In the data rows, the value 128 means zero.
Here are some points, one per row:
[116 100 100 165 144 133 168 153  50  66 155 142 133 105 112 162 141 122
 122 161 136 131 116  99 141 145 111 145 110 115 138 173]
[160 135 140 154 141 142 138 107 139 151 155  71 144 160  97  92 110  82
 119  99  75 135 137  86 170 139  87 138 168 150 161 101]
[101 208 178  73 153 116 140 167 146 157 105 152 134  82 135 107  80 121
 113 103 136 209 129  66 113 135 164 151 110 108 163 117]
[182 147  98 121 139 119  76 131 129 113  96  70 137  72 142  89 152 103
 115  77 214 109 178  90  57 113 110 129  83  86 165 162]
[ 91 176 128 106 111 179 125 156 113 107  93 119 136 118  89 171 100 156
 125 122 151 134  92 160  62 166 155 171  93 113 168 122]
[119 106 164 151 226  84 113 118 174 175 116 115 108 188 179 110 163  95
 131  96 129 101 117 182 123 110 164 132 161  89 151 136]
[157 130 131 160 160 157 145 123 142  98 146 159 105 133  91 151  63 170
 147 146 175 136 113 115 111  77 107 141 123 135 101 138]
[109 112  74 168 137 189 127  96 142 124 145 122 165 173 183 150 142 130
 102 111 140 123  80  89 135 132 106 125 176 128 105 131]
[ 89  67 169 114 164 181 131 121 130  94 171 147 140 175  94 104 156 172
  85 149 128 127 138 143 111 149 157 108 131 171 127 149]
[174 161 142 132 167 121 106 164 141 172 173 123  92 170  91 142 121 139
 195 113 122 117 136 114 138 129 126  83 107  88 137  94]
[103 125  88 100 142 101 134 133 103 169 157 113  79 149 184 125  86 116
 121 113 100 133 117 139 133 161 117 122  29 113  93 139]
[112  99  87 135 121 204  68 124 160 138 138 101 122 140 131 126 137 103
 215 148 170 216 101 141 123  90 156 131 109 175 158 141]
[124 161 139 179 151 163 144 191 136 155  95 129 163 139 147 147 158 102
 157 141 132  93 148 147 118 136 112 129  69 164 114 132]
[155 181  79 168 136 157 111 130 156 111 133 139 138 121 160 104  98  85
  55 145 101  92 142 130 164 100 120 110 167 187  85  97]
[168 199 170 116  85 128  77 127 161 121 144 169 150  87 145 151 135 121
 144 142  94 153 143 121 138 120 141 119 142 136 163 193]
[101 153 141 136 126 112 136  84 138 161 129 140 144 112 115 125 109 197
 148  79 175 116 155 130 149 195 128 142 179 168 130 141]
[146 160 117 161 102 133 120 186 114 117 171 120 150 182 146 111  92 108
 119 123  93 108 143 145  96 129 150 150  93 128 109 193]
[ 77 165 152 127 129  97  73 112 163 166 128  96  82  97 128 102 115 154
 123 100 101 166 136 119 138  79 103 187 109 120 113 127]
[109  91 117 145 150 140 158  78 155 160 162 147 182 158 107 113 110  76
 101 115  95 158 168 104 188 133 113 138  78 108 167 155]
[157 123 179 121 100 134 154 109  32 140 157 164  86 117 163 101 176 149
 152 141  90 131  81 113 184 118 109 147 134 146  87 130]
[110 190  51 102 144 159 185 121 155  74 119 147  94 116 134  97 140 146
 161 144 119 166 172 146 142 149  98  88 103  61 119 104]
[ 82 170 114 132 105 104 119 143 138 147 166 107 118 142  75 141 114 150
 153 138 147   1 146 104 138 176 118 115 121 113 125 139]
[116 138 124  90 148 143 120 102  54 179  82 134 135 136 144 179 104  90
 151 118 133 106  76 124 123 105 158 124 134 137 139 127]
[ 93 134 138  77 200 105 106 117 165 112  85  97 157 104 109 138 142 135
 129 148  79  94 150 113 131 118 175 121 192  90 170 177]
[135 118 106 149 157 102  59 111 110 113 191 111 106  82 156 215 108 116
 125 139 187 195 150  85 143 177 107 162 162 136  80  94]
[119  80  93  67 150 125 138 200  95 129 144 101 215 101 124 125 128 128
 159 111 152 115 140 130 158  82 131 112 127 191  55 189]
[105  94 140 164  92  94 151 156 218 103 192 110 127  97 164 113 146 124
 162 159  90 166  42 182  94 130 127  68 140 140 112 125]
[123 116 170 104  63 117  55 135 108 138 154 123 135 141 116 185 123 100
 112 175 140  98 160 219 140  62  95 105 112 176 155 106]
[147 110 161  70  66 156 162 140 132 163  86 166 167 136 167  88 107  93
 145 145 146  85 123 117 157 151 125 125 112 111 139 159]
[190 114  99 159  60 108  71 129 164 130 157 143 158 165 162 169 134 163
 140 154  92 137 140 101 118 139 156 155 145 148 141 104]
[ 99 138 144 127 141  61 161 112 154 128 163 144 153  98 132 175 173 126
 113 230 117 147  74  83 166  91  85 134 102 121 116 146]
[143 140 128 132  74  90 162 100 153 155 123 139 120 124  80 121  76  85
 144 100 149  71 103 122 100 123 195 103 166 134 152 114]
[155  85 126 196 111 129 157 135  79 118  85 185  81 142 184 120  91 104
  94 152 112 149 155 122 107  52  98 135 163 111 131 132]
[117 160 155  74 152 101 146 112 129  66  62 146 144  86 194  84  91 158
 115 102 109 102 135 177 100 138  92 105 131 118 170 110]
[127 141 159 134 140  99 127 141  83 124 146 143 124 168 155  89 113 203
 172 140 206 167 171 163 148 103 175 110 147 124  96  88]
[135 155  99 192 144 121 122 124  92 189 104 128 176 109  81 106 127 184
  70  98 151 129  87 165 101 103 116  69 110 105  92 151]
[ 98 115 154 211 171 103 117 166 112  83 132 132 131 103 139 102  84 158
 128 117 155 106  69  75 155 156 152 125  92 152 162  97]
[180 106 154 130 123 111 134  99 143  70 104 114 125  89  77  91 121  78
  91  85 149 155 144 156 126 125 118 119  82 161 116 128]
[151 108 177  82 113 142 120 107 200 107  67 127 161 188 101 132 124 160
  96 148  98 124  98  91 118 112 115 165  92 122 128  96]
[118  81 200 149 109 143 122 116  72 145 143  85 120 114 156 103  89 121
 113 180 159 131 149 110  86 141 120 130 136  67 151 141]
[155 155 129 126 103 102 153  89 112  66 183 106 149 109 152 138 118 126
 176 114 126 124 123 121  82  63 167 134 157 134  91 152]
[122 117  85 102 162 104 106 146 142 121  97 216  54 109  84 112 123 128
 131 134 136  97 132 149  65 150 159 128  99 166 105 157]
[171  60 123 123 114  88 115 114 140 158 117 134 127 117 107 103 104 114
 120 130  97 143 110 156  95 189  70 174 150 120  77 127]
[ 63 174 169 152 149 142 124  78  96 132 102 119 141 125 104  82 174  48
 145 141 102 142 139 154  32 178 126 105 172 131 100 126]
[ 92 134 166 179 106 125 135 120 127 143  84 171 126 117 120 219 158 101
 152  38 154 101 153 147 157 139  54  92 131  92 173 159]
[ 85 136 106 160  68 154 148 133 131 121  91 101 157  93  94 112 153 108
  80 123 143 185 168 156 190 122 155 140 173 108  95 113]
[110 108  71 131 158  96 114 130  93 151 131 159 188 111 139  82 124 166
 166 144 108 120 157 156 121  90 118 214 144 137 184  89]
[177 139 151  92 112  91 192 146 155 146  94  86 120 228 165 168 174 157
 110  98 118 145 148  99 117  80 106 102 132 133  95 118]
[102 175 166 137 116 104  64 166 117  67 104  81 115 169 116  89 158 108
 114  97 105 113 126 108 161 146 142 188 113 146  93 134]
[134 112  89 144  80 119 136 113 130 103 106 133 125 101 137  94 130 111
 141 116 125 104 141 136 158  93 130  84 101 112 132  96]
[173 106 111 122 146 171 152  79 132  87 119  48 102 132 164 174 106 156
 148 156 118  89 113 151 142 159 116 173 154 141 104 193]
[108 125 148 118  91 168 103 166 132 142 106 109  65  85 123 153 147 124
 182 127 135  72 140 138 157 113 144 164 101 103  95 107]
[ 94  72 119 125 104 117 144 134 190 137 146 155 141 128 114 123 151 123
 185 153 182 107 141  58  76 141 109 163 152 132  80  94]
[126  82  82  96 114  90 124 135  95 136 104 185 136 152 164 158 118 137
  64 113 111 121 134 121 120 178 194 107 124  72 137  92]
[120 110 102  70 125 170  39 132 112 101 126 133 107 138  94 136 109 143
 151 112  88 154  92  72 116 102  71  63 188 124  87 131]
[124 172 142 101 161 161 123 187 156 155  97 147 132 164  96  85 130 116
  92 160 166 122 140 151 126  92  89 136 153  90 180 149]
[ 55 105 104 117  95 100 146  95 129 142  84 161 101 182 165 104 113 157
 138 139 184 133 102 159 153 199 129 116 122 200 140 125]
[ 70 141 110 111 100 111 133  86 109 121 159 129  79 147 158 117 163 112
  30 131 147 121 116  96 156  74 155  94 137 131 202 122]
[218 159  73 123 107 148 111  79 138 193 160 111 136  81 102 102 181 168
 126 170 134 129  68 160 163 129 150 139 127 114 133 122]
[174 109 145 137 176 144 140  88 128 135  90 135 133 125 162 152 171 137
 125 169 103 119 178 128 141 197 164  50  86 169  89 107]
[155 116 121 128 150 131 127 131 126 101 116  45 166 144  82 148 118 105
 169 161  85 147 109 123 150  99 158 110 119 122 149  49]
[120  85 127 168  98 105 144 171 100 158  85 102  81 127  67 138 133 196
 136 124  56 187 159 108 130 134 138 100 140 124 191 186]
[167 148 121  62 126 118 175 184 150 148 131  80  72  99  85  96 131  95
 112 110 137 167 159 155 140 178 115 118 192 133 184 110]
[103  96 115 128 175 170 204  93 139 170 146 128  99  53 124 165 160 145
  80  84 105  89 155 114 117  83 150 177 106 176 108 113]
[136  99 155  96 123 167 116  70 133  94 202 159 150 153 108 148 112 139
 102  82 119 151 112 165 171 123 117 136  51  60 114 133]
[178  90 130 147 171 136 142 155 118  91 106 136 103 127 128 148 143 109
 109 143 135 110  71 148 167 158 150 164 182 110  97 118]
[117 144 100 105 140  93 157 130  77  85 131 190 136 192  87 172 171 110
 129 123 133 143 141 148  93 153 106 130 133 135 137 100]
[161 143 158 134  87 181 160 177 120 131 211 122 123  78 175 130 152 145
 132 104 105 136 127 111  65 153 133 130 130 141 148  86]
There is one direction along which these points spread out most. Take the direction at right angles to it along which they spread out most. Go by this last direction. For each point below, how far along it does it lie, from 0 to 99? The average is 50, and the first point in the table lies past the average. One standard deviation of the points above along it is 16.
[161 143 158 134  87 181 160 177 120 131 211 122 123  78 175 130 152 145
 132 104 105 136 127 111  65 153 133 130 130 141 148  86] 35
[117 144 100 105 140  93 157 130  77  85 131 190 136 192  87 172 171 110
 129 123 133 143 141 148  93 153 106 130 133 135 137 100] 76
[ 99 138 144 127 141  61 161 112 154 128 163 144 153  98 132 175 173 126
 113 230 117 147  74  83 166  91  85 134 102 121 116 146] 50
[ 91 176 128 106 111 179 125 156 113 107  93 119 136 118  89 171 100 156
 125 122 151 134  92 160  62 166 155 171  93 113 168 122] 48
[ 70 141 110 111 100 111 133  86 109 121 159 129  79 147 158 117 163 112
  30 131 147 121 116  96 156  74 155  94 137 131 202 122] 61
[123 116 170 104  63 117  55 135 108 138 154 123 135 141 116 185 123 100
 112 175 140  98 160 219 140  62  95 105 112 176 155 106] 40
[155 116 121 128 150 131 127 131 126 101 116  45 166 144  82 148 118 105
 169 161  85 147 109 123 150  99 158 110 119 122 149  49] 22
[102 175 166 137 116 104  64 166 117  67 104  81 115 169 116  89 158 108
 114  97 105 113 126 108 161 146 142 188 113 146  93 134] 36
[126  82  82  96 114  90 124 135  95 136 104 185 136 152 164 158 118 137
  64 113 111 121 134 121 120 178 194 107 124  72 137  92] 87
[135 155  99 192 144 121 122 124  92 189 104 128 176 109  81 106 127 184
  70  98 151 129  87 165 101 103 116  69 110 105  92 151] 59
[101 153 141 136 126 112 136  84 138 161 129 140 144 112 115 125 109 197
 148  79 175 116 155 130 149 195 128 142 179 168 130 141] 62
